Each named move below is a turn or a mirror, shown by a few rows before and after it. Which moves, in which order, take the first row of each later pair to the second? The first pair is answered.
Kugo:
[ -5   3 -12   9  22  -5   2   8  14  13   4]  ->  [ -1  12 -16   6  11   2   1  20   8   4 -15]
[  1 -27 -27 -13  15   6 -24   4  26   3   1]  ->  [  2 -19 -28 -16   4  15 -26  17  17  -4 -17]
[-6 -4 -1 -1  8 -5  1 -8  0  1  6]  ->  [-3  2 -3 -1 -2  2 -2  3 -7 -7 -8]
kepi:
[ -6  -7   7  -9  19  -8  -6 -21  12   3  14]  ->  [  5  14  14  13 -14  -7  21   4  -9   0  -1]
[-2 -7 -5 -3  5 -7 -1 -1  6  0  0]  ->  [ 1  2 -2  4 -5 -6  8  6  2 -3 -4]
[  2 -16 -18 -13  -1  10  -1  14   1  10  -4]  ->  [  6 -16 -15  -6  -8   8   7  15   4  10   0]
[  3  21  24  14 -25  -4  19   8 -21   7  -7]  ->  [-18  -2  14 -26  17   1 -30 -21  -6   4  -4]
Fod:
[  9  -1   1   8 -10   1   8   6  -2   0  -2]  ->  [10 -4  2  9 -9 -1 12  5  0  1  2]
[ -9   7  17  12   3  -4  -5 -18  -3  -7  15]  ->  [ -9  12  12   3  -8   3 -12  -5 -11 -17  -8]
[ 10 -13 -22  -3 -10  -2   4  28  12  -3  -5]  ->  [  8 -13  -8  11   0 -14  13   6  19   8  25]
[  1  21  26  25  -9  -4  16 -17 -17   5  16]  ->  [  2  26  12  12 -24   9   3   7 -25  -8 -21]
magim:
[-11  17   1  18 -15 -14  19  23   1  -2  -7]  ->  [-31   9   8   0  20 -15 -11 -12   7   0  11]
[  3   8  10   1 -22  -1  -8  15 -18   2 -25]  ->  [ -5  12  29   4  -3  -9 -13 -14 -19   8   0]
[ 14 -22 -14  28 -24  -4  45  30  22  10  22]  ->  [-15 -36  -6  -5  30  -2  -7 -24  31  10  42]
[ -1  23  -1   5   3 -15  16  -3 -13   1  -4]  ->  [ -9  14  -9 -12  18 -11  -7  -9  -9  -3  -7]
Then:
Between the rows of a pair lie two moves.
[ -9  -9   9 -12  14  11 -15  19  -5   5 -17]  ->  [ -2  -2  13   1   1   8   4  29 -11   4 -18]
kepi kepi
[ 19  -9   3  16 -23   0  17  39  -2   3 -11]  ->  [  3 -36  -7  -9  20  -4 -15   4  25   9  16]
Kugo magim
[ -5  16  27  11  -5 -16   8 -11 -18  -9   4]  ->  [ -2   0  -2 -13 -11  -4 -10  19 -13 -22 -28]
kepi magim
[ 12 -14 -19   1 -10  -4  10  24   6   4  -4]  ->  [  9  12  -3   1 -17   2   6  22 -15  -4 -19]
magim Kugo
[ 14  18  -9  -2 -21   6   8  10 -19 -10 -23]  ->  [ 12 -15 -35 -20   3   4  -8   7  16  -3  -8]
Kugo magim
[ -2  11  29  20  10 -12  17 -11   3  10  31]  ->  [ -7 -21 -10 -19  30  -2 -18  -1  28   3  12]
magim Fod
[  4 -14   6  18 -23 -13  18   5 -12  27  -7]  ->  [ -3 -30  -1   7  -3 -17   8  -9   4  32  10]
kepi kepi
[23 -6 -6 18 10  6 24  1  7  2  5]  ->  [ 12  -3  -9  -9  19  19  -6   1  -2 -12 -21]
Kugo kepi
[  4   3  13  18   6 -19  14   3   4   6  26]  ->  [ -3 -11 -14 -20  13  -3 -22  17   9  -7  -9]
magim Kugo
[  7  -6 -18  14 -22  -5  15  24  11   3   1]  ->  [-14  18  18   4   5  -2 -12 -25 -14  -3  10]
magim Fod
[-11 -21  -9  -4  15  -7 -21  -3  16 -10  -9]  ->  [ -9 -19   1  10  17 -16  -9 -14  16  -2  10]
kepi magim
[ -1  -1 -14   0 -14  16  -4  31 -16   3 -21]  ->  [ -6 -22 -23 -13   3  15 -16  21   3   4  -9]
kepi Kugo
[-14  11  10 -15  12   8 -31  -9 -14 -12 -16]  ->  [-11   1  -1 -19  17   7 -32  -7  -4 -12 -15]
Kugo Fod
[21 -6 -2  3  1 -2  8 -2 10  3  5]  ->  [ 19   0  -4  -6  -1   6   0   6   3  -2 -12]
magim Kugo
[  7  20   9  17  -4  -4  12  -3 -11   0  -2]  ->  [ -5  18   8  -2  12   0 -14 -14 -15  -5  -6]
Kugo kepi
[  9  15  25  23  -7 -11  23 -12  -9   7  25]  ->  [ 19  10   2  15 -31  -2  27  24  -8   0  -7]
magim magim
[-12  13   5   0   3   4   7  -9  22 -11  24]  ->  [-19  16   3 -11   7   9  -9 -12  18 -16  14]
kepi kepi
[ 5  1  4 16 -4 -5 16 -3 -2  8 19]  ->  [ 11  -2 -11  10 -16  -1  16  17   0   4  -2]
magim magim
[ 13 -21 -22  -2   3  -4  12  16  22   1   6]  ->  [ 10 -10 -24 -11  -3   6  -2  24  10  -9 -18]
Kugo kepi
[  1   7  -2 -15  17 -10 -17 -22 -16  -2  20]  ->  [  5   0 -21 -27   8  -1 -24   4 -13 -10  -6]
Fod Fod
[ 14  14 -10  13 -17   2  32  -2  -6 -24   3]  ->  [ -3   1 -14 -21  17   6 -10 -28   0 -28   3]
kepi Kugo
[ 6 -6  1 12  0 -8 17 10  4  8 16]  ->  [ -1  -3 -10 -10   2   5  -8  19  -3  -4 -16]
magim Kugo
[ -2  15   0  -4  -3   9 -21   0 -15  -8 -19]  ->  [  9   0 -20  -2 -11   6  -4  20   1  -4 -19]
Kugo magim
[ -7   7   4 -12  14  -5 -23 -11  -6  14  25]  ->  [ -7   4  -7 -21  12   4 -33  -1  -5   8   8]
kepi magim
[  3  -5  -9  -9  -4   6 -11  12   0  -1  -4]  ->  [ -2  -5  -1  -9   7   4 -16  -5   2   0   4]
magim magim
[-14  13  23  -6  10   7 -17 -21 -19  -3   4]  ->  [ -6  21  28  12  -5   2   3 -11 -25  -3   6]
magim magim
[ 0 21 10 17 -5 -5  8  4 -6 -1  3]  ->  [-11  16  10   4  12  -2 -11 -13  -3   0   5]
Fod magim
[-13   2   3   4   5 -20  -6 -15   6   5  24]  ->  [-16  11   3 -10   1 -10 -23  -9 -10  -8  -2]
kepi magim
[  1 -16 -13 -10  -3  -5  -3  12  15   0 -15]  ->  [ -7 -17  -7 -12  12  -6  -9  -7  17   3  -2]
magim magim
[  0  12   7 -13 -12   8 -27 -17 -21 -15  -5]  ->  [ 10   6  14  14 -18  -6   8 -21 -10   2  28]
Kugo kepi
[ -3  -8 -15  13  -6  -5  17   1   4   1   4]  ->  [-13  -8 -16  -6   9   0  -9 -10   1  -5  -3]
Fod magim
[ -3  -7 -21 -21   8  -7   1   7  13   2 -18]  ->  [  4  13  -2   1 -13 -10  26  13  -4   1 -18]
Fod kepi
[  0   7   7  -1   9  -3  -4 -25  -9   3   8]  ->  [  8   9   8  11  -7  -7  13 -11 -13   4   3]
magim magim
[  5 -21 -31 -14  11   9  -5  15  18  -8  -9]  ->  [ 13  14   0  15 -19   7  22  19 -15 -11 -16]
Fod kepi
[  2   2  21  21  -7 -16  13 -12  -2   3  25]  ->  [-11   4  20 -10  11  -4 -26 -23  -9 -10   3]
Kugo magim
[-11   3   5 -11   6   2 -29  -4 -20  -3 -18]  ->  [  3  -1  13  25  -6 -15  14  -4  -9  17  19]
Kugo kepi
[-13  24  22   6  -4 -22  11  -3 -10  -5 -22]  ->  [-13  -3  12   6  13 -32  14 -14  19   8   9]
magim kepi
[  8  13  20  27   1 -16   6  -8  -3   3  11]  ->  [  2   2  15  19  16 -18  -7 -20   7   6  18]
kepi kepi
[-13  -2   6  17  -7  -4  12  -6  -8   0   1]  ->  [-15  -3   0   6  -7   2   2   0  -9  -4 -16]
kepi magim
[  7 -16 -27 -10   0  -5   1  -2  19  -4  21]  ->  [ 15  -3 -26  -4 -23  -2  12  17   4  -9   3]
magim Kugo
[ -9   8  17  11   2 -10   1 -27 -17   8   2]  ->  [ -9 -17  -2   2  14 -11  -5 -23   7  13  12]
Fod kepi
[ -8  35  42  21  -9   2  18 -11 -30  -6   7]  ->  [-20  30  42   6  10   4  -5 -28 -26  -9  10]
Fod magim
[  1   2  -8 -25   9   7 -28  -5  -7 -15 -14]  ->  [  1 -16 -10 -17  22  -6 -17 -16  11  -2  18]
Fod Fod
[-15 -28   0 -14  19   5 -22 -13  11  -8  29]  ->  [  4 -34 -11  10  -8  -1  15  18  18   2  29]
magim Kugo
[ -9   0   6 -14  17   2 -15 -18  -4   2   0]  ->  [ -5  15  12  -7   0   6  -9  -6 -17  -2 -16]
kepi kepi
[ -7  11  10  12 -22   7 -20   8 -22 -31 -15]  ->  [ -7  12  23  29 -19  -6  -2  -9 -20 -21  10]
Kugo kepi
[ -2 -12 -15   4   7  -5  20  -3  12  -1  32]  ->  [ -9   6   6   5  11  -3  10 -19  -9  -5  32]
Kugo magim
[ 16   3   6  23 -10  -4  29   1   7  12   6]  ->  [  2   1 -10 -17   5  16 -18   1   0  -6 -33]
magim Kugo
[ -8  -4  -2 -20  12  13 -32 -13  -4 -10  -9]  ->  [  8  -4   9  21   1  -8  17 -12   6   9  30]
magim Kugo
[  6   5  -6   0 -17   5   5  20  -5  -2 -19]  ->  [  3 -19 -19  -8   3  -3  -1   9  18   5   2]
Kugo magim
[ -2   9  18   7   8  -2   4 -19  -4  11  18]  ->  [ -3  19  12  -8  -1  10 -13  -4 -18  -4 -16]
Fod magim
[ -8 -17 -18   4   3  -4   4  -9  20  13  20]  ->  [ -1 -13 -29   1 -14   6   7  18  16   4  -9]
magim Kugo
[ -3   8  -9 -14   2   9 -16   9  -9 -11 -18]  ->  [  8 -15 -23  -1   4  -4   6  12  18   6  10]
kepi magim
[  9   0   2  18   3 -12  15  -5   7  10  13]  ->  [  3  -6 -17 -10   8   2 -15   8   5  -1 -17]
magim Kugo
[ -7  -2  15 -15  19   1 -19 -23 -14   0   0]  ->  [  3   7  27   6   6  -3   5 -23 -21   8   9]
magim magim
[  7  16   8   1   2  -5   8  17 -13   7 -13]  ->  [  5  -5  -1   0  16 -12  13  10   9  19   9]
Fod Kugo
[  9 -25  -9   8  -9  -6  44   3  31  17  30]  ->  [  3 -16 -26 -29 -19  19   4  31  11 -11 -37]
magim Kugo
[ -7  -2  -9 -14   5   1 -18   6   1  -4 -22]  ->  [  7   3   1  17  -9 -12  22   9   2   8   1]
Kugo kepi
[  5  15  -1  11 -14   9  27  12  -1  -6   2]  ->  [  1   6 -17  -6  -9  17   7  20   4 -13 -14]
magim magim
[ 13 -27 -16  12  26  -2  36  -2  14  22  37]  ->  [ -6 -28 -21 -27  51  13 -10 -17  12  10  13]
kepi kepi
[  6  -8  -6  19  12 -10  11 -10   0  11  27]  ->  [ -1 -15 -11   6  22  -7  -4 -17   4   9  23]
magim Fod
[  1   9   3   9 -18  -2   8  11 -16  -3 -13]  ->  [ -6   5  16  13   1 -10   8 -14 -12   5  14]
magim kepi
[-13  20  13  12  -7   3   9  -5  -2  -5   1]  ->  [-11  11  -5  -2  -7   9  -2  11   4 -11 -17]
kepi magim
[ 23 -17  -5  18  -2  10  12  -9  12  26  37]  ->  [ 20 -17 -31 -16  -9  30 -17  19   7   6 -13]
magim Kugo
[ -8  -2 -16 -10   2   9   4  16  22 -10 -17]  ->  [-3 -1 -9 10 -1 -1 23 11 28  1  5]
Kugo magim
[ -1   1   1   4  15  -6   1 -12  17   0  14]  ->  [ -6   6   2  -8  15   1 -15 -12   8  -8  -3]
kepi kepi
[ -5  -3  -8 -10  -9   6 -19  28  13   2 -39]  ->  [-17  -1  25   5  21  -8 -16 -25  13  18  13]
Kugo Fod
[  7 -15 -27  -5   0  17 -22  23   7  -4 -16]  ->  [ 20 -15 -16  25 -11   3  14  18  12  11  15]
Kugo magim
[ -1 -27 -31 -32   2  14 -19  31  21   0  -3]  ->  [  8  21  27  24 -23   1  30  10 -20   7  25]
magim Fod
[-14  24   6   1 -14  21 -15  -4 -25   4  11]  ->  [-11  25   5   4 -17  20 -11   2 -26   6   7]
magim magim
[ 10  -5   1 -10  15  -2 -23  -4  -1 -10   4]  ->  [ 12  -1  13   3  12  -8  -9 -12  -3  -4  15]
magim magim
[  8  20  16  11  -6  -3  10 -14 -10   6  12]  ->  [  4  17  -2 -11 -10  10 -12   7 -15  -7 -21]
kepi magim
[ 13   8   5  22 -11   0  12  -1  -4   6   8]  ->  [ 16   1 -10  11 -15   6   4  14   0   0 -13]
magim magim
[-2 -5 -8  5 -7 -1 29  8 -3  8 -2]  ->  [ -7 -14 -13  -3   6  -1  20  -3   5  12   5]
kepi kepi
[  7  25  12  19 -21   0  18   7 -27   4 -13]  ->  [  7  13 -10  -4 -20   9  -4  22 -20  -3 -35]
magim magim
[ -5  18  19   1   2  -4   7 -19 -10   7   0]  ->  [  3 -11  -6  -4   8  -5  15 -10  18  14  12]
magim kepi
[ 10   9  -6  -4 -23   9   2  29 -11 -11 -33]  ->  [  9 -29 -30 -13   1   1  -4  20  26   2  -3]
Kugo magim
[  0  13  20  16 -17  11   5   6 -10  12  -6]  ->  [-11 -10  -3 -14   7  17 -25   1   5  10 -13]
Kugo magim
[ 17  10   7  27 -14 -19  22  14 -16  -2  10]  ->  [  0   6  -5 -16  11  -2 -31   4 -21 -18 -22]
magim Kugo
[-13  17   5  -1  24  19 -46 -12 -11 -33 -15]  ->  [ 18  23   7  50 -20   4  27  19  -9 -15   6]
Fod magim
[  2   7  17  26 -12  -3  22  -4  -9  12  19]  ->  [ -5  18  12   2 -16  14  -6   7 -25  -5 -23]
kepi magim
[ -7  10  -4 -10  11   8 -30  12   2  -1 -26]  ->  [  4 -15 -15   5  13  -6  -6  15  30  16   6]
kepi magim
[ -7   8  18   7  16  -1   4 -20  -9   4  20]  ->  [  0   4 -11 -13   0  13  -8  19  -8 -12 -24]
Fod Fod
[  1  35  34  -2 -16   2   1 -19 -21  -5 -25]  ->  [ -1  -9  15  -1  16 -18   8 -39  25  17  24]
magim kepi
[ -2   6 -16 -28  -7   1 -13  12  -5 -11 -21]  ->  [  9   9 -11  -8 -24  -4  12  22  -9  -5 -18]
kepi kepi
[-17   7 -10   1 -19  18  -5  17  15   1 -15]  ->  [-26  21  13   5  -6  13 -11  -9   3   3  -3]
magim kepi
[-17  -2  -2 -14  21  11 -21 -21   0   2   0]  ->  [-10 -15 -22 -19  13  11 -17  -3  14   4  -8]
magim kepi
[-13 -10  -9 -24   9   6 -19  -6   7 -11 -12]  ->  [ -7   8  -5 -11 -16   9  -7   9  -8 -15 -28]
kepi kepi
[ -7   6  18  11 -23   6   6  -5 -22 -16 -10]  ->  [ -2  -5  14  22 -19  -4  20 -11  -9  -6  14]
kepi kepi
[ 21  -9  -9 -14  -6  -6 -10  13  -1   3 -16]  ->  [ 13  10  16  -9  -1  -7 -15  -8 -18   1 -12]
magim kepi
[ -6  18   0  26  11  -5  29  -9 -13  15  25]  ->  [  5  16 -17  21  -9   4  35  22 -13   8   0]
magim magim
[ -5  33  29  17  -2   3   8 -18 -22  -8  10]  ->  [-16  -3   2 -18  30   9 -28 -28   4  -9  10]
magim Kugo
[ -1 -14 -29 -10  17   7 -22   6   7   4 -16]  ->  [ -7  -9  -9  -3  32   1 -22 -21   6  11  10]
magim magim
[ -4   5  13   9   5  -6   7 -11  -8   3  11]  ->  [  3 -14  -8   6   2  -5  12   6   8   5   9]
magim kepi
[  0 -16   0  -9  18  11 -19  10  -9  -2 -15]  ->  [  4 -30  -1   3  20   2  -3   7   5  10  10]
kepi magim
[  1   6 -13 -14  -4   9 -19  21  -6 -13 -30]  ->  [ 10  -6  -3  22  -3 -12  22   8  15  11  27]
Fod magim
[ -2   0 -19 -22   8   8 -22  -3  11  -1 -12]  ->  [  0   1 -21 -19   1   9 -17   7   6  -2 -19]
Fod Kugo
[ 17  -2 -11  15 -22  -5  27  30   1  -2 -11]  ->  [ -8 -19  -7  -8  29  -9 -11 -21  18   7  24]
Fod magim
[-16 -32  -7 -11  13  -6 -18 -19  21  -1  11]  ->  [-10 -20   9  11   5 -13   4 -29  14   6  26]
magim magim
[ -2 -17 -19  -5   3  -1  -7  12   7  -1  -7]  ->  [  5   1  -3  15 -12  -4  15  14  -5  -2  -5]
magim Kugo
[ -7  -2  14   2  16  -8   3 -20   0   2  16]  ->  [ -3   2  -3 -13   2   7 -11  10  -9 -12 -24]
Fod Fod
